Each path below is one point turned by a fixed rotation once a step. After each direction that follows a path, write how fast that rotation turns it, in deg/step (0 if it stays still).
Each turn is a multiple of 5 degrees from 10 to 175, or 0.
Each row of a path follows its step; steps can be skipped.

step 2: [  3  -4  14  -2  -6   1 -13  -3   1  -4  -1   3  -1 -14  -4 -15  -8   4
 -12  -1   3  -5  -1   7  -1  13   3 -15   3  -4   5   1 -12  -1  -4  -2
  19  -1 -14   3   1  11   5   3  11  -2  -2   8  -5  13   8   0 -11  23
  -9   0  11 -13 -14  -3   5   7  14  -5   2  -7  -9  -6 -13   3   5   2
  -5]
step 4: [-15   2  -1 -10  -9   8   9 -11  -4  -8  -8  21  -3   5   2   3   6   7
  -2  11  -2  10  -7  -4  -4   1   3   2  16  -4  -4   5  -9   7   7  -6
  -6   1   2   3   2  13  -6   5   9   1  18   4  -4 -16 -14   1  13  -3
  -7  -2   4   3  -2  13   0  -7 -10   9 -15 -11  -6  15  -3  -8   0  -7
  13]
step 7: [  7  -2  -3  -3  -8  -7   9  -7 -13  -2 -12   1   8   1  -7   1   3  -5
   3 -15  -5   2   2   5  -4  14  11  -8   6 -14   2  -2 -20   3   0   3
  16   8  -2  -9   3  10  11  11  -6  15   2  -3  -3 -12 -10  -2  -3  17
   6   6   6   1   1  -7 -10   6   4  -8  -7  -8  13  19  -3  -3 -10   9
   3]
step 8: [  3   1  -3   7   8  10  -3  -9   7  -3  -5  -7   4  -3   8   0   8   4
   2   7 -21  12  -3  10  -5   5   1 -18  -4  -2   2  -7   1  -1  10  -8
   0  13   0 -12   7  13  -7  12   8  -7  16 -13   3   4 -11   9   5  21
   6   9   0   0 -15   2   2   5   5   1   4   2 -13   1   4  -1  17   0
 -13]
step 10: [  5  -1  -9 -12 -18  -3   5  -9  -4  -6   8   8  -6  13  -6   6   1   0
   2 -16  -3 -10  -2 -16  -4   2  -8  -1  10  -7   9  10  13   4   5   0
  11 -10  -3  -2  10 -10  -6   6  26  10  -2  -4 -13   0  -3 -10   1   7
   3  -9  -6   5   1  -2  -3  -7  -6  -2   6 -21   1   6   3   4   4  -5
   7]
step 11: [-15  12  -1   0 -11   4   2  -5  -2  -4   6   2  11   9  -5   3   8  11
   9  11   4  -8   0   3  10  12  -5   1  11 -13   6   2   6   7   1 -17
  12   8  -4  -6  -7  16  14   8  10   1  -3  13  -8  -2   2  12 -13   7
  16   9  -1 -12   3  -4   3  -5  -7   2   0   8 -15   1  -7 -14   9   0
   1]
step 14: [  6  -2   7  -3  -4  -5   0 -17 -10  11   2   2 -14   5   3  -7  -6   3
   0   2   1  -4  -5  -6  -6   6  -2 -11  14   6   9   5   3  -5  -4   2
  22  -8  -2   3   1  11  -2   9  -2  -4   9   3   6  -1  -8  23   4   8
   7   7  -4   1 -15 -16   9  -9  14  -8 -10  -7   3  -3   0 -16  -1   0
 -16]
step 15: [ -3  -2   6  -4  16  11   6 -13   7 -10  -4   4   3   2  10 -16 -15  -2
   1  -8   7  -7  -4  11  10   6  -2  -4   3 -11   7   2   0   0   9   1
   9 -13   6  -1   7  -5  -8   7  24   8  15   3   5  -2  -6  14   9  10
  -1  -2  -4   4  -7  15  -6 -10 -14   7   9  10   2   2  -6  -4   4  -1
   7]
step 18: [  1  -3  11   7  -9  13   2  -5  -7  -4 -10 -14  10  11  -7 -12  -5  -8
   5  11  10  -6  -1  -4   0  -6   3  -2  20  -1   9  -7 -12 -12   2 -12
  -2 -11  -3  -9  -1   5  12   1   4  11  -6   5   6   2  -8   1  10  10
  11  -4  15 -13 -13   3  -2  10   3 -13   9  -1   0   1  -9   2   3  12
  11]
step 20: [ -7  12  11   3  13   4   2  -1   2 -18 -13   6  -8   4  15   2  11  11
  -2  -7   0   1 -14  15   2   4   1 -15   2 -10   7  -1   6  18  -8  -3
   9   6  -7  13   5   0  -4   9   3 -12  13   4  -4  -6  -2   5  -6   2
   4   0  -2  -3  -7   1   5  -1   8   3  -6 -23  -2   6 -13  -1  10   3
  -4]
[-2  0  1  0 -2  1 -4  2 -1  1 -2 -1  3  0 -4 -1 -1  1 -1  0  4  3  0 -2
  3  0  0  1  1 -1 -5  0  2  1  1 -3 -3  2  0 -1 -2 -2 -2 -1  1  1 -3 -1
  0 -3 -2  1 -2 -1  2  0 -1 -4  1 -3  0 -1 -2 -5  0  0  2  2  2  0  1  2
  0] => 60
[ 1 -2  1  1 -1  0  2  2 -2 -5  2  2  1 -1  0 -2 -2  2 -2  0 -3  0  2  0
 -1 -2  1  1 -2 -4  3  0  0 -2  2  0 -2 -2  0  4  0 -1  0 -3  0  5  2 -1
  2 -3  0 -1  3  4 -2 -1  0 -2  2 -3  0  1  0 -1 -2 -1 -1  0 -1  1  0  2
  4] => 130
[-1  5  1  2 -2 -2  1  1 -1 -2 -3  0  0  1 -2 -2  2  1 -1  1 -1  1  0  1
  2  1  0 -2 -2  3 -1  3 -1 -3  2  1 -2 -2  0 -1  0 -2  3  4  3  1 -1 -1
  0  7  0 -5  2  0  0 -1  0 -1  0 -1  0 -1 -2 -1 -1  0 -4 -1 -1  1 -1  0
 -2] => 45
[ 2  3  1  3 -2 -3  5 -1 -2  0 -2  2  2  2  0  2  5  2 -1  1  2  2  0 -3
 -1  0 -2  1  0 -1  1  0  2 -1  1  1  3  2 -2  0  0  2 -1 -2  1  0  3  0
 -1 -3 -1  1  0 -4  3  1 -2  4 -1  0  0  0  3 -1 -3 -1  0  3 -1  2 -1  1
  0] => 110
[ 3  1 -1  1 -2 -1  2 -3 -2  2 -1  3 -1  2  0 -2 -6 -4  0 -3  1 -3  3  2
  2  1  2  0 -1  0  2  1  1 -3  0 -3  0  1 -1  3 -1  3  1  2  0  2 -1  1
 -1  1  0  0 -4 -1  2  0 -1  0 -2  2  0 -1  0  1  1  1  1  1  2 -2  2  1
  2] => 90
[ 0  0 -1 -2 -1 -1  1  0 -3  1  0  0 -1 -1  1 -1  0 -1 -1 -4  0  0 -4  1
  1 -3 -6  0  1  3  1  0  2  2 -1  0  0  1 -2 -1 -2  1  0  4 -1  0  0 -4
 -2 -5 -2 -3 -1  1 -1  0  0 -2  2  1  1  1 -1  1  0  0 -2 -1  2  1 -7  1
  2] => 115

step 1: [ 18  -4  -2 -14   4   9  -4  -3   4   0 -10   2 -15 -14   1   8  10   2
   1  10   3  -5   6  -4  -6  -2  -7   4   4 -12 -10   0  -9  -3   1   5
 -10  -3   6  11  -5   3  17  -5   8  -1   5  -3  -6 -10  -1  -1  -1   2
  -3   8  -3  -4  -8 -10  -9   4  -3   4   4  -7   7 -12  -1   2 -13   0
  14]
step 2: [  1  -4   1   4   6   1  -4   4   3   6   2  15 -14   4  -6  -2  -8 -12
   3   4   2 -10   7   1  -1  -4   7  11  10   7  12  -6 -14   9   4  -2
   1  -2  -9   4  -9   5   4  -2 -11  -1  -4  -4  10   6  -7   7   0  -2
  18  -4  -7  -3  -1   3  -6  -6  -4  -4 -10  -1   8   2   2   3  12  -3
  26]
step 3: [  2  -2   7   5  -7   3  10   9  -8  -5   5   5   6   1  -5 -11  -3  -2
   8  -6  15   1   0   2  -7  -3 -14   5   9   4   2 -18  -4   3  -6   6
   3  -6  16   4   9   2 -10   4  -1   3  -9  -8 -17   4  -9   7  -4 -11
   7  -6 -11  10   1  -4  -7   0   0   2  -2  -3 -16  -3  -6 -15   3  -1
   1]
step 4: [  0   4  -5  -1  -1   7   7   8   1   4  -3  17  -9 -12   4   0  18 -16
  11  10   5   4   1   2   2  -4  -6  -8 -10  -5 -14  -9  -1  -4  14   1
   1  -2   6  13  -5   1   0   7  -5  -7   5  -3  -7   2  -8  -7  16   2
  -8   5  -7  -4  -6   1   2   6   2  -5  -6  -1   3  13  -4  -7  -6   1
 -16]
step 5: [ -2  -7  -1  -8   4   7 -10  -9  -7  15   4   4  -6 -10  -5  -6   4  -2
   8   7   7   0   8  -9   7   0   2   7   7  -6   3  11 -12   7 -15   5
  11  -4  -7  -3 -11   8  -6   5  11   1  -2   8  13  12  -4   3  17 -10
  -1   8   0  -9   0  -2   3   8  -6   0   1 -11  -1   4   4  -2  -4  15
   3]
step 8: [ -9  -4   5   2   1  -5  -1  -7   7   5  -4   7 -11  -4  13  -2   2 -16
   9   6 -16  -8   6   0   4  -6  -3   3  -9 -11   2  -3  -1  -4  -4  -1
   0 -13   7  -2  -3  -2   0   9   4   8   2  -1   0  -2   3  -2   9 -16
  18 -15  -8 -14   7 -13   1  -2  -6   1  16  -3   3   4   2  -8   6   3
   2]
step 12: [ -4  -8   5  -1   1  13 -11   3  14  -2  -6   0   3   0   5  -9  -4  -6
  -1  -2 -19   6   4   1  -6   2  -4  12   1   5   3  -8 -10  10  10   6
   1  -7  -2 -14 -12   1 -10   3  -2  -4   2  -4  -4   7  -4  -8   3   3
   5  -4  -1  -6 -10  -7 -12   4   0  14 -11   0 -23  -5  -2  -3  -4   3
   6]
step 13: [  3   2  -2  10   3 -19  -2   2   3   6  -3   5   8   1  -1   0  -7  -1
   2   0   2   6   8   0   4 -16 -14 -13 -10  -8  -5  -8 -11  13  -1  -9
 -13   6   0   7   1   5 -15   8  -1   0   1   2   1   5   3  17   8  -4
  -9  -2 -15   3 -12  -3 -13   4  -1   7  -6   7   1  -4 -12  -1  -6   3
   0]
step 15: [ -3 -12   0   9  -5  17  -5   7   9  -1 -17  11 -19   3  -3   6  -7   6
   6  -1   7   3   3 -11  -1   3  14   1   3   2  10   3  -5   2   3   1
   1  -3   3   3 -11   1  -8  -4  10  -1   2  -1   9  13   1  -1   4  -1
   7   5  -2  -8   7 -15   1 -14   6  -4 -14   0  -2  -4  -4  -5   9 -10
   0]
step 20: [ -3  -4  -4  -5   6   6   2   1  -6   2   5  11 -12  -2  -5 -18  14  -8
   3  -5  15  10   5  -3  -6   2  -2  -1  -5   1   1  -9  -8   6   6  -8
  -5   4  16  15 -18  10  11  -5  -1   5  -8  -2 -10  -6  -8   5  11   1
  -6  -4   5   6  -7  -1   1  -3   8   6   6  -3   5  -3   2  -4 -10   2
  10]
[ 1  1 -1  0 -1  2  0  4 -4  0  1 -1 -2 -2  1  4  2 -1  0  0  4 -1 -1  3
  0 -1  1 -1  1  1 -1  2 -1  1  2  1  0  1  1 -2  1 -1 -4  2  1 -1  0  2
  0 -1 -3  0  1 -2  1  1  2 -4  2  5  2 -4 -3  1  1  1 -4 -1  2  0  0  0
 -3] => 60
[ 2 -2 -1 -3  0  1 -3  0 -2  2  4  3 -1 -1 -3  1  0 -2  1  1  4 -2 -2  1
  1  1 -2 -1  2 -1 -1 -3  0 -2  1  2  2 -1 -1  2 -1  3 -1 -1 -5  2 -4 -1
 -1  1  2 -3 -2  0  2  1  1  0  1 -1  0  2 -1 -3  3 -4  1  2  1 -2  0  1
 -1] => 20
[-1  0 -2 -1  0  0  2  2 -3 -2 -1  0 -3  0 -2 -4 -2 -5 -1  2 -2  3  0  0
  1 -2  2  0  1 -1  1  0  0  3  2  1  0 -4  2 -4  0  1  0 -1 -4  3  1  2
 -2 -3  1  2 -4  0  0  1  3  0  1  0  0  1  3 -2  0  3 -3 -1 -1 -2  1 -2
  1] => 80
[ 2  4 -1 -6 -2 -1 -1  0 -3  3  0 -1 -3 -1 -1  2  1  2  0  2 -2  1 -3 -3
  3 -1  0 -1 -1 -2 -3  3  1  1 -1 -1  2  0  1  0 -2 -2 -2  0  0 -2  3  2
  1  2  2  0 -2 -2 -2 -1 -4  1  0  2 -2  4 -2  2 -1  2  0  1 -2  1  0  1
  3] => 85
[-2  2  3 -1 -1  1  1  1  0 -2  2 -1 -1 -3 -1 -1 -3  1  4  2 -1 -1 -4  0
  1  3  1  3 -4  0  5 -2  1  1  0  2 -2 -1  3  2  2 -1 -3 -1 -1 -2  1 -2
 -3  1  0  1  1 -1  0  2  1 -3  2 -1  2  1  0  1 -1  1  2  0 -1  3 -1 -3
 -2] => 95
